One vector is turned by the same rotation once a step. Each row is the vector after some number of steps, and that number follows the row.
The counts run from 0 to 646.
[-1.15  3.52 -0.20 -1.11 -0.83  1.27  3.77 -3.93  1.83 -0.95 -0.40  1.68
 -2.26  0.13  4.31  0.40 -0.98  0.23 -1.25  1.30  0.32  0.27  3.25  0.51
 -2.08 -0.10 -1.48  1.26  1.99  2.06  1.76  1.86  0.39  1.50  0.89  0.09
 -2.27 -0.87  1.24  2.19  0.24  0.87 -1.11  1.95  0.80  1.54]
319
[ 0.86  1.46 -0.35 -0.88  0.22  1.44 -2.52  2.13  0.87  0.86 -1.55  0.24
  1.26  0.12  0.54 -2.37  0.63 -1.61 -0.19 -0.57 -1.80  0.10 -2.61  1.72
  2.61 -2.51  1.06 -1.27 -0.47  0.66 -0.56 -1.60 -1.95  0.00 -4.44 -2.37
  0.56 -1.46 -1.27 -1.21  2.33 -0.33 -0.99  0.14 -5.29  1.95]
393
[-2.85  2.69 -0.37 -1.58  2.09  1.45  2.44  2.67 -1.30 -0.48 -0.39 -1.35
 -0.26  1.41 -2.64  3.17  1.63  1.85  2.45 -0.85  2.00  0.39  2.06 -1.09
 -2.80 -1.11  0.29 -0.19  0.32 -0.85  2.34 -1.67 -0.36 -2.00  1.25  1.83
 -0.34 -1.23 -0.86  1.17 -0.92 -3.18  0.72  0.29  2.02  0.59]
530
[ 1.01 -2.15 -2.21  2.10  0.87 -1.85  0.00 -0.74 -0.76 -1.93  1.88  0.50
  2.04  2.18 -0.20 -2.33 -2.39 -0.57 -0.79 -4.84  1.35  1.46 -1.40  0.66
  2.77  3.32 -0.35 -0.77  2.51  0.88  0.70 -1.14 -1.27  2.17 -1.15 -1.81
  0.09  0.69  0.96  1.20 -1.16 -0.23 -0.56 -2.51 -0.87 -1.94]
446
[ 1.14 -0.90 -1.80  1.87  1.30 -2.62 -0.14  1.11 -2.88 -2.11  2.85  0.62
  1.67  2.61  1.31 -2.63 -1.04 -0.86 -1.40 -1.79 -0.23  0.57 -0.38  2.05
  3.16  2.60 -1.79 -0.80  0.66  0.37 -0.08 -1.67 -0.72  0.44 -0.16 -0.18
  0.00  0.64 -1.04  0.01 -0.33  3.29  1.28 -4.16  1.31 -1.69]
434
[-0.25 -0.53  0.80  1.34  1.15 -3.15  1.54  0.93  0.87 -1.33  3.65  1.27
  0.02 -0.31 -1.83  0.41 -2.00  0.21 -0.92 -2.18  2.30  2.23  1.91 -1.04
  3.27 -0.93  0.56 -1.29  1.18  2.16 -0.65  0.19 -0.59  1.96  2.94 -0.88
  3.15  1.54 -1.21 -0.80 -1.20 -1.89 -0.33 -1.52  3.13 -0.36]
477
[-0.28  0.29 -1.86 -0.61  0.06  1.42  4.31 -3.52 -0.73  0.17  0.37  1.41
 -2.39 -2.01  0.56  0.72 -3.61 -2.10  0.55  0.64  1.21 -0.18  2.45 -2.59
 -0.22 -2.28  1.14  2.31  1.40  1.27 -0.41  1.89 -0.29  2.81  2.45 -1.31
  1.12  0.36  1.55  0.84  0.04 -3.15 -1.60  2.54 -0.61 -1.36]
285
[ 2.40  0.12 -3.32 -0.61 -0.70 -0.35 -2.82 -0.10 -0.13  0.52 -4.44  0.46
  1.73 -0.64 -0.26 -0.35 -1.74  0.93 -2.18  3.51 -1.09 -0.93 -1.08 -3.08
 -0.24 -1.62  0.60  0.92 -2.75  1.56  1.12 -2.41 -1.64  0.52  0.52  0.49
 -0.05 -2.05  1.45  0.30  3.76 -0.18 -0.63 -0.69  1.36 -0.57]
602
[-1.70  0.93  0.28  1.00  0.19  0.55  1.94 -2.98  0.93  1.26 -3.20  1.89
 -0.90  0.44  3.00 -0.39 -1.06  0.08 -0.96 -0.07  0.23 -3.31  1.29 -1.94
 -1.20 -2.54 -1.46  0.70  0.00  0.85  4.88 -0.48 -0.10  1.47  2.97  0.65
  0.15 -0.45 -0.15  1.25  0.97 -0.64 -2.41  3.58 -1.43  1.47]
312
[ 2.38 -1.84 -1.12 -0.04  0.37  0.02  0.00 -3.82 -2.21  1.38 -2.39  1.08
  0.98  2.44  0.71  0.77 -3.21  1.75 -3.97  2.30  0.29  2.30  1.67 -0.15
  0.31 -0.13  0.11  0.41 -2.53  0.67 -0.62  0.75 -2.98 -0.84 -0.36  0.69
 -0.47 -0.85 -0.26 -0.74  0.64  3.69  0.18  1.51  1.22 -2.93]
632
[ 2.50 -0.35 -0.37  1.48 -0.81 -1.48  3.20 -1.18 -1.64 -1.91  2.83 -0.26
  1.35  1.72  0.05 -0.94  1.76 -1.04 -2.12 -3.32 -1.21  1.53  1.82  2.75
  3.10  2.82  0.93  1.29  0.17  1.40  1.05  0.58 -1.01  2.36 -0.21  1.23
 -0.61  1.41 -0.09  0.53  0.52  0.72 -1.26  2.00 -2.68 -1.13]
67
[ 2.15  1.94  1.20 -3.15  0.68  1.02 -1.73  1.25 -1.49  0.96 -3.05 -0.19
  0.93  2.27  0.41 -2.60  0.67 -0.76 -0.60  0.15 -1.03  1.23  0.24  2.81
 -1.11 -3.68 -0.65 -2.58  0.53  2.03  1.29  0.47 -3.12 -0.36 -1.05 -0.70
  0.75 -0.15 -1.78 -3.79  2.17 -0.82 -0.87  1.79 -2.45  2.55]
376
[ 1.71 -1.50 -3.08  1.21 -1.06  1.52  1.54 -1.38 -1.77  0.11  0.36 -0.13
 -0.31 -0.25 -0.87 -0.73  0.03  0.80  0.04 -1.54  2.17 -0.78 -0.58 -2.00
 -0.18  0.75  2.75  3.63 -1.41  0.44  1.74 -2.40  0.01  1.18  1.10 -0.23
 -0.57  3.17  2.01  2.19 -1.06 -0.79 -0.19  1.47 -0.85 -5.18]
257
[-0.07  1.27 -0.88  0.76 -2.45  1.10  2.58 -3.34  2.53  0.01 -0.04  1.50
 -1.96 -2.07  2.76 -0.38 -1.24 -0.21 -0.05 -0.01 -0.12 -2.77  1.42 -1.88
  0.97 -0.26  0.04  3.22  0.37  2.36  2.33  0.13  1.39  3.55  2.76 -0.41
 -0.10  0.96  1.52  2.87  0.93 -0.67 -3.18  2.05 -0.63  0.58]
302
[ 2.35  0.64 -1.86 -1.11  0.75  4.64  0.71  1.19 -0.87 -0.14 -2.02 -1.59
  0.27 -0.66 -1.39  0.83 -1.08  1.08  2.00 -1.95 -0.51  1.23  0.84  0.03
 -4.43 -0.83  2.37 -1.74  0.23  0.98  2.62 -1.45 -0.96 -0.74  1.32  1.51
  1.22  0.28  2.63  0.17  1.19 -3.50 -1.40  1.63  1.21  0.31]
555
[ 2.17  0.98  0.20  0.35  1.11  2.89 -1.72  1.61  2.60  2.21 -4.29 -0.80
  0.54  1.68 -2.64  0.33  0.07  1.30  1.94 -2.86  2.14  2.20 -1.41  1.80
 -1.17 -3.57  0.06 -2.52  1.85  0.07 -0.96  0.16  0.76 -1.24 -1.13 -1.90
 -0.32 -1.77  1.69 -0.97 -1.46  0.21  1.96 -1.64  1.14 -1.31]
185
[ 2.65  0.68  0.55  1.51 -0.29  0.23 -2.29  3.90  0.22  0.52 -1.02 -2.56
  2.79 -0.30 -3.20  0.82  0.06  1.59 -0.02  0.00  0.13  0.76 -0.67  0.14
  0.01 -3.76 -1.22 -0.47  0.31  1.77 -1.43 -0.25  2.02  0.11  1.05 -0.74
  0.12  0.23 -0.71 -0.34  0.66  3.00  3.03 -2.70  3.49 -1.57]
199
[ 3.30  1.13 -1.68 -0.79  0.26  2.76  0.09 -0.54 -1.51 -0.54 -1.44 -2.16
  1.25 -1.96  0.66  1.34 -2.83  0.85 -0.27  4.08 -0.89  1.52  0.13  0.26
 -1.16 -1.59  1.07  0.08  1.11  1.12 -2.19  0.55  0.34  0.41  0.87  1.74
  0.67 -2.24  3.35  0.92  4.20  1.47  0.06 -1.20  2.36 -0.31]
587
[-1.44  0.64 -0.77 -0.45 -1.59  0.93  1.84 -2.13  1.58  0.15 -0.89  2.91
 -1.86 -2.43  2.45 -0.14 -0.65  0.20 -0.75 -0.10  0.88 -2.44  1.08 -3.00
  1.20 -0.79  1.15  3.56 -0.10  1.32  1.94 -1.32 -0.34  2.19  2.08 -0.36
  0.47  0.30  0.78  2.59  0.72 -1.98 -3.54  3.11 -1.50  0.56]
303
[ 0.85  1.39  3.27 -2.23 -2.25  0.45 -2.01  2.01 -3.02 -0.43 -1.07 -1.57
  2.78  0.77  0.81 -2.01  2.86  1.17 -0.29  0.75 -0.81  0.60  0.60  2.88
  0.56 -0.67 -2.60  1.59  1.67  1.25 -0.23 -0.91 -2.92  0.22 -2.16  1.77
  1.47  0.59 -0.95  0.09  2.45 -0.09 -2.75 -0.01 -0.82  2.66]
369
[-0.40  0.53  1.08  3.62 -0.40 -2.26  1.70 -0.21  2.53 -0.69  2.59 -0.81
 -0.09  1.03 -0.82  0.34  1.20  1.34  0.06 -3.33  3.67  0.45  0.27  0.76
  4.29  0.90  0.10 -0.04  2.54  0.29  1.11 -0.70  2.66  1.76  2.26  0.11
  1.47  1.27  1.02  1.83 -2.11  0.25 -0.76 -1.98  2.06 -2.23]
480
[-0.48  0.21  0.16 -0.18 -0.17  3.33  0.26  3.48 -2.37  0.73 -1.97 -2.05
  0.65 -0.46 -2.27  1.52  1.24  2.59  3.14 -2.90 -0.69 -1.08  0.38 -0.95
 -2.47 -0.86  1.17  1.25 -0.82 -1.32  2.68 -3.06 -0.08 -0.17  1.72  2.33
  0.54  0.00 -0.17  1.76  0.50 -2.81 -1.22  1.03  0.27  1.73]
547
[ 0.54 -0.12  0.08  2.04 -0.73  1.86  3.36 -4.15 -1.55  0.71  1.04 -0.90
 -1.77 -0.30  2.76  0.76 -0.74 -1.76  1.31  1.61  1.05 -2.49  1.61 -2.06
  2.31 -2.00  0.14  2.55 -2.42 -0.55 -0.11 -0.05  0.66  2.64  2.81  0.94
  1.95  1.58  0.92  0.65 -0.26  0.73 -1.71  0.48  1.94 -2.60]
281
[-3.72 -0.96  0.02  1.22  0.43  2.44 -0.67  1.45  1.58  1.78 -0.03  0.49
 -0.90  1.62  1.89  1.88 -0.64  2.11  1.30 -1.67 -0.58 -0.80  1.32  2.18
  2.75  1.42  0.47 -2.56 -0.98 -0.07  0.71 -1.63  0.48 -1.50  0.94  0.74
  1.13 -3.86 -1.90  0.63 -0.53  1.68 -1.15 -2.69  0.60  4.14]
137
[-0.03 -1.08 -3.21 -1.33  0.89  1.25  1.14 -1.29 -3.82 -0.57  2.31 -0.15
 -0.50 -0.21 -2.44  2.35 -3.25  0.31 -0.59  1.07  0.44  0.61  1.22 -3.65
 -0.48 -2.01  2.10  1.81 -3.93  0.10 -1.85 -1.06 -1.56 -0.32  0.64 -0.90
  1.40  1.60 -1.06 -0.44 -1.06 -0.49  1.49  0.32  1.28 -3.49]
252
[ 2.61  1.29 -3.42 -0.37  1.05  1.86  0.70 -1.36 -0.54  0.82 -4.04  0.81
  0.49 -0.27  1.41  0.56 -1.26  0.72 -2.06  2.91  1.28  0.75 -0.76  0.16
 -0.01 -0.13  0.53  2.09  1.23 -0.85 -0.30 -0.88 -0.92 -1.33 -1.78  1.22
 -2.72 -3.60  3.14  2.46  2.06  2.07  0.76 -0.36 -0.88 -2.22]
607
[ 0.35  2.38  1.01  0.07  0.76 -4.21  0.91 -0.60 -3.28 -3.11 -0.88 -0.36
  3.23  0.96 -0.15 -0.72  1.53 -0.14 -4.35  0.49 -0.02 -0.04 -0.15 -1.47
  2.12  0.00 -1.13  3.32 -1.37 -1.67 -0.89 -1.99 -2.46  1.50 -2.37  1.58
 -0.85 -1.66 -1.37  1.76  0.72  0.59 -0.71  1.08 -1.36 -0.78]
36
[-0.89 -0.14 -0.83  0.27  0.49 -0.90  0.71 -1.55  0.95 -0.74  2.44  0.64
 -1.68  1.39 -0.73  0.26 -0.04  1.86 -1.00 -2.98  3.93  3.15 -0.53  0.79
  5.13  1.15  2.41  0.19  0.64 -0.59 -1.71  0.14 -0.24  0.65 -0.06 -1.51
  1.42 -0.10  1.39 -0.17 -3.17  0.47  0.73 -2.89  0.15 -2.80]
462
[ 1.40  1.77 -0.36 -1.14 -2.82  3.43 -0.31  3.19 -1.64 -0.51 -0.28 -2.28
  0.52 -1.86 -1.04  0.75  0.91  1.30  2.31 -0.02 -1.26 -0.77  1.53 -0.59
 -1.37 -0.55  0.85  1.82 -1.76  0.55  0.58 -2.76 -0.07  0.27  2.13  2.86
  1.18  1.39  1.50  1.55  2.54 -2.22 -1.28 -1.87  3.85  1.59]
558
[ 0.85  0.18 -3.63  0.05  2.82 -2.70 -1.18  1.77 -2.25 -1.36  0.75  0.48
  2.51  2.75 -0.29 -3.19 -1.74 -2.86 -0.39 -0.85 -1.42  0.14 -0.88  1.38
  0.68 -0.58 -1.87 -1.59  1.77  0.92  0.67 -0.48 -1.24  1.20 -1.41 -2.52
 -1.28 -1.43 -2.02 -1.26  1.35  1.28  2.53 -2.37 -1.20 -0.13]
421
[ 2.52  0.74 -2.71  0.91  0.66  1.49  0.49 -0.13 -0.46  1.49 -2.92  1.76
  0.01 -1.17  3.06  1.51 -2.02  0.38 -2.84  3.27 -0.34  0.58 -0.04 -0.45
  0.73 -0.02  1.28  2.46 -0.08 -0.49 -1.60 -1.54 -1.03 -1.69 -2.19  1.63
 -0.80 -3.46  2.44  2.36  2.41  2.79 -0.37 -0.13  0.25 -1.72]
606
[ 3.35  1.10  1.54  2.85 -1.49  1.45 -2.02  3.02  2.64  0.28 -1.26 -1.70
  3.03 -0.42 -1.13  0.77  0.16  0.71  0.13  0.57  0.82  1.38  0.02  0.22
  0.95 -1.77 -0.47 -1.25  0.62  1.36 -1.84 -1.86  0.53 -0.81 -1.95 -0.68
  1.78  0.30  2.23  1.33 -0.09  1.30 -1.02 -3.99  5.15 -1.32]
191
[-2.64  2.63  0.41  2.35  2.55  2.76  4.06  0.31  2.37  0.74 -0.10 -1.07
 -0.92  1.39 -0.13  2.98  0.89  1.59  1.90 -2.38  1.91 -0.29  1.55 -0.32
 -0.74 -0.95  1.33 -1.06  0.12 -1.60  2.58 -1.19  2.66 -2.08 -0.07  0.23
 -0.91 -1.46 -0.34  2.36 -1.98 -0.26  0.13  0.84  0.47 -0.12]
517
[ 3.24  3.89  0.30 -0.30 -0.48 -2.57  0.28 -0.21 -1.31 -3.72 -0.17 -0.56
  0.78 -1.31  0.51 -1.85 -1.08  1.62 -4.71  1.42 -0.66  1.11 -0.67  0.68
  1.29 -1.17 -1.35  1.93  0.29 -0.55 -1.80 -0.04  0.22  2.89  0.44  0.53
 -1.76 -0.59  0.21  0.52  1.29  3.94  2.30  0.40  0.29 -0.96]
20
[ 2.47  3.96  0.55 -1.65 -1.21  2.15 -0.56  0.90  1.25 -0.27 -1.06 -0.26
  0.31  0.63  2.65 -2.59  2.07 -2.82  0.02  0.34 -0.87  1.13 -0.32  3.83
  1.48 -0.96 -0.63 -0.14  2.87  1.70 -1.37 -0.33 -1.64 -0.29 -5.10 -1.52
 -0.87 -0.74  0.98 -0.02  2.34 -0.47 -1.85 -0.67 -2.01  0.61]
383
[ 0.52 -0.19 -2.23  0.04  1.44  2.15  4.33 -3.06 -2.32  0.62  0.00  0.85
 -3.08  0.28  1.58  0.25 -0.76  0.54 -0.02  0.53  3.96  0.15  1.10 -0.57
 -0.29 -0.98  1.74  2.44  1.61 -0.92  0.33  0.27  0.08  0.15  2.78  1.03
 -0.16  1.42  2.83  0.87 -1.64 -0.33  0.26  1.88 -0.99 -4.89]
274
[-2.91  0.22 -0.85  1.10  1.83  0.65  2.51  1.42  0.26  0.66  2.32  0.77
 -0.99  1.61  2.55  1.47 -0.83  0.27  0.91 -0.03 -0.35 -0.02  3.04  3.56
  2.12  0.43 -0.08 -3.00  2.28  1.75  0.91  0.90  1.37 -0.64  3.18  1.27
  0.50 -2.72 -2.09 -0.89  0.85  1.62  0.41 -0.97 -0.34  2.95]
119
[ 0.24 -0.59 -1.57  1.89  0.02 -1.28 -2.12 -0.97 -1.17 -1.93  2.84 -1.21
  2.72  1.56  0.91 -1.51 -2.23 -0.52 -0.62 -0.74 -2.39  0.28 -2.09  1.09
  4.46  1.26 -0.19 -1.11 -1.21  0.58 -1.53 -0.96  0.08  1.14 -2.72 -1.62
  1.14 -0.93 -1.91  0.31  0.87  3.61  0.43 -3.50 -1.39  0.07]
425
[ 2.28  2.24  1.38 -2.60  0.27  2.33 -0.07  1.78 -1.10  1.10 -1.66  0.72
  0.24  0.91  1.19 -2.12  0.06 -1.80  0.36 -0.79 -2.08  1.32  0.43  3.86
 -0.73 -3.34 -0.83 -1.03  1.02  1.22 -0.02  1.19 -2.39  0.68 -2.37 -0.92
 -0.58 -0.56 -1.54 -2.72  1.82 -0.13 -0.26  2.33 -2.56  2.69]
375
[ 0.12 -1.38 -2.15 -0.52 -1.11  0.53  1.14 -2.24 -2.29  0.67  0.55 -0.21
 -0.80 -0.52 -0.38 -0.17 -0.64 -1.13  0.82  0.63  1.29 -1.30  0.75 -4.61
  1.09 -1.28  1.73  2.61 -3.58  0.99  0.59 -2.13 -1.34  1.76  1.96  0.10
  1.87  2.71  0.84  0.15 -0.58 -2.72 -1.80  0.37  1.53 -3.47]
269
[-0.72  0.65 -0.09  1.81 -0.39  1.62  4.24 -3.37 -0.28  1.15 -1.05  0.48
 -1.66 -0.64  2.36  0.07 -0.40 -2.29  1.67  0.42  1.05 -2.80  1.08 -1.53
  1.12 -1.62 -1.23  3.80  2.19 -0.57  1.36  1.28  1.61  2.67  2.28 -0.04
 -0.28 -0.79  1.34  2.32  0.16 -0.91 -2.28  1.60 -1.05 -1.27]
293
[-1.00  1.02 -0.37 -1.23  0.14 -1.22  2.77 -2.29 -1.16 -1.01  2.13 -1.92
 -0.95  2.72  0.54  0.27  5.22 -0.26 -0.49  0.38  1.60  1.19  1.61  3.03
  5.50  1.75  1.55  0.91  0.18  0.47 -1.27  1.29 -0.76  0.11  0.95  1.76
  0.62 -0.88 -0.27 -0.86  0.64 -0.04 -0.67 -0.95 -2.11 -0.95]
83
